First come named turns, each shown by rows before and after it. For each pair of rows after them, which turns, in which order, take the first row to the second? The first pair is done for you.
W (before |-> after):
[ 14.1  -7.3  -8.1  12.4   6.0   9.2  11.0  -0.4 -18.4 -14.6  -0.6  22.5
  30.0  -2.4  -2.8  18.2  -6.1 -11.3 -18.3  -4.4  -0.2] |-> [ 17.2  -5.5 -12.7   8.6   7.9   8.9  13.8  -4.9 -15.2 -17.8   2.1  18.3
  29.7  -4.6  -3.5  17.9  -2.4 -14.0 -13.6  -4.0  -1.8]
[ 12.3 -13.4   9.8   9.3 -13.6  -5.2  -4.0   6.7  -9.6  -1.1  -3.2   3.0
  12.9  12.4   4.4  -6.7 -18.0  -0.6   5.1   0.7   1.5] |-> [  7.4 -14.4   4.6  13.9 -13.0  -3.3   2.7   7.8 -11.8  -3.0  -4.2  -0.3
  17.1  13.2   3.8  -9.6 -11.5  -5.8   0.8   3.5  -0.6]
[ 34.5   0.4   7.8 -16.9 -19.9 -15.4  -9.2  11.4  -0.3  15.2  13.8 -15.5
 -13.4 -10.5   1.9  24.4  -8.8   6.0  -3.7  -7.9  13.7] |-> [ 23.9  -6.0  15.3 -12.9 -25.7 -14.9 -10.2  18.7  -8.1  19.4   5.2  -5.9
  -8.8  -0.6   3.4  22.9 -15.0  13.6 -12.6  -9.7  17.7]
R (before |-> after):
[  2.7 -10.6  -6.6  -3.5  24.3 -14.2  11.5   5.7   3.4 -30.2  -1.3  -1.0
   0.5 -12.6 -16.6 -16.0  11.4   5.7  10.2   9.0 -18.6] |-> [ -3.1  -5.7  -9.8  -9.1  24.7 -14.2  15.3   4.1   9.8  -8.7   1.2 -18.9
 -16.2 -12.9 -12.8 -20.5  -6.3   6.1   8.6  15.7 -11.4]
[ -2.7  -5.2  11.7   6.5  -0.3   8.2  -9.1   4.4  -7.5 -16.9  -0.9  16.8
  18.6   8.8  -3.0  -2.3  13.0   6.1  -8.8 -18.4   5.5] |-> [ 16.7   9.6  -4.4  -6.1  10.3   6.5  -7.2 -11.7   8.7 -18.5  14.5  -6.9
   6.5  -5.4  -4.5   0.4  19.1  -6.1   6.2 -12.6   1.3]
[  3.2  -6.2  -3.7   2.7  -4.2   2.1 -18.3   6.3  15.4   9.9 -12.1   3.6
  -2.1  -0.1  -3.0  14.4   4.2  -8.4 -10.1  -4.0  -8.9] |-> [  2.4  -3.0  -5.4   2.4  -4.2   0.5 -19.1   4.2  18.5  11.2  -9.4   1.7
  -1.8   0.2  -3.0  14.1   6.2 -10.3  -9.9  -3.9  -9.0]
T (before |-> after):
[12.7 -7.7  5.9  0.4 -0.5 -3.2  1.4  4.5  5.5 -5.2 -5.8 14.2  5.1  3.5
  6.2  9.3  0.9  6.3  4.1 -6.2  4.6] |-> [ 7.7 -7.4 -7.2  6.1  4.2 -2.1 16.5  4.1  5.8 -4.3 -7.6  0.3  3.9 -2.8
  7.7  2.4  9.5 -2.4  1.6  5.1 -3.4]
[ -1.6  -2.9   1.6 -13.9   7.1   3.8  -1.2  -2.4  10.7  10.9  -3.6 -21.7
  -8.5   1.2   0.2   4.6 -16.2  -8.7  -3.2   1.5   2.1] |-> [ -6.3 -11.2  14.2  -6.4   0.3   3.9  -7.0   6.9  -2.1   2.7 -11.6   4.8
   6.7  11.9  -0.9   8.0 -14.5   3.1  -7.6  -8.8   6.4]
[ 19.2  -3.5  -9.6   1.2   6.9  -9.9   2.3  -5.0   5.3  14.9 -22.7  -3.4
  -6.1  11.4 -18.6  -9.2  -7.8   7.5 -13.8  13.1 -18.7] |-> [ 25.4  -2.1  -3.8  -2.3   3.7 -10.5  -7.3  -9.1   5.7  14.4 -20.4   3.4
  -6.8  15.6 -15.7  -5.8 -13.4  12.6 -11.8   5.9 -12.5]
Pairs:
Between the rows of a pair lie 2 to 3 turns.
[ -5.2  -9.3  23.6 -14.9  -3.5  -1.2 -17.4  -1.9   5.2   6.5  16.6  16.2
 -19.4  13.4   8.3  25.5 -23.3   5.1  -2.4  -3.2  30.4] |-> [ -9.8 -14.6  27.1  -5.4  -4.8  -1.7 -14.5   5.6  -3.0   1.8   9.5  27.0
 -11.5  16.1   7.4  23.8 -20.5   8.4  -9.3  -6.8  26.9] : T T T
[-26.2 -14.3  12.4  21.8  -4.3   2.8   0.8  21.4 -16.3   6.1 -12.5  15.9
   8.1  12.1   3.8  -7.8  -3.5   9.7 -19.5  -4.9   4.3] |-> [ 19.8   8.4 -14.4   2.0  15.1  -2.5  -4.7  -9.8  11.1 -15.1  19.3 -14.5
   0.5 -15.7  -4.4   4.6  21.4 -19.9  14.8   2.6 -10.3] : R T
[ 25.4 -14.1  -3.5  -6.7   3.3  18.4   5.2  14.3  -1.6   5.2  -0.1 -11.5
  36.1   9.8   0.1   1.9  27.3  -2.8  20.7 -27.6 -22.5] |-> [ 35.7  -4.5   1.1 -18.1   3.0  17.5  -5.6   5.1   5.8  12.5   7.8 -18.2
  24.2   9.9   3.2   7.5  12.2   1.0  29.0 -30.9 -15.5] : T W
[  1.0  -8.4 -22.2  -0.4   7.5  -2.1   8.8  -6.9  -6.5  -9.9  -2.6   2.7
  10.2  -8.2  -4.0  -4.7  15.2  -4.7  11.2  -1.7  -4.7] |-> [-13.6 -11.6 -11.4  -4.6  -0.3  -0.9   5.2  -1.4  -8.7  15.1  -9.1  -1.4
  -6.3   2.0   2.1  -8.9 -15.4   9.5   0.1  -2.9  12.0] : R W R
[ 16.9 -10.6 -15.3  -4.7  -5.2 -21.4 -21.6 -38.0 -19.6  -3.1   7.0 -11.8
   0.0 -22.1  -9.7 -13.8   6.6 -12.1   4.7  28.2  -1.1] |-> [ -3.9 -17.0   0.3  -3.0 -18.2 -19.3 -26.9 -23.9 -29.2  18.5  -4.2  -2.9
  -6.5  -4.0  -3.8 -19.2 -20.2   5.2  -8.5  24.4  13.7] : W R W
[  1.5   4.7   8.6  -7.9  -3.4  -8.1 -17.0  -6.1  -4.3   2.6   0.7   9.9
   6.3  13.2  -2.6   8.3 -15.0   6.1   5.2 -13.7   8.0] |-> [ 11.7   6.9   2.6  -6.5  -0.8  -9.7 -17.2 -11.5   0.4  -9.6   5.6   4.7
   8.3   5.1  -4.8   9.3  -2.7  -3.4  11.6 -11.5   0.1] : R W R
[ -1.2   1.6 -14.2   7.9   5.0   1.6  12.0   3.4   5.6   6.7   1.3 -12.2
  -2.4  -6.0   4.8  -2.9   7.9  -7.6  -7.3  12.4  -2.1] |-> [  3.0   5.6  -3.7  -2.4   2.2  -0.2  -3.9  -1.2   8.5  15.2   5.9  -6.4
 -13.4   0.8   8.4   3.8 -11.2   4.6   0.0   2.3  12.1] : R T
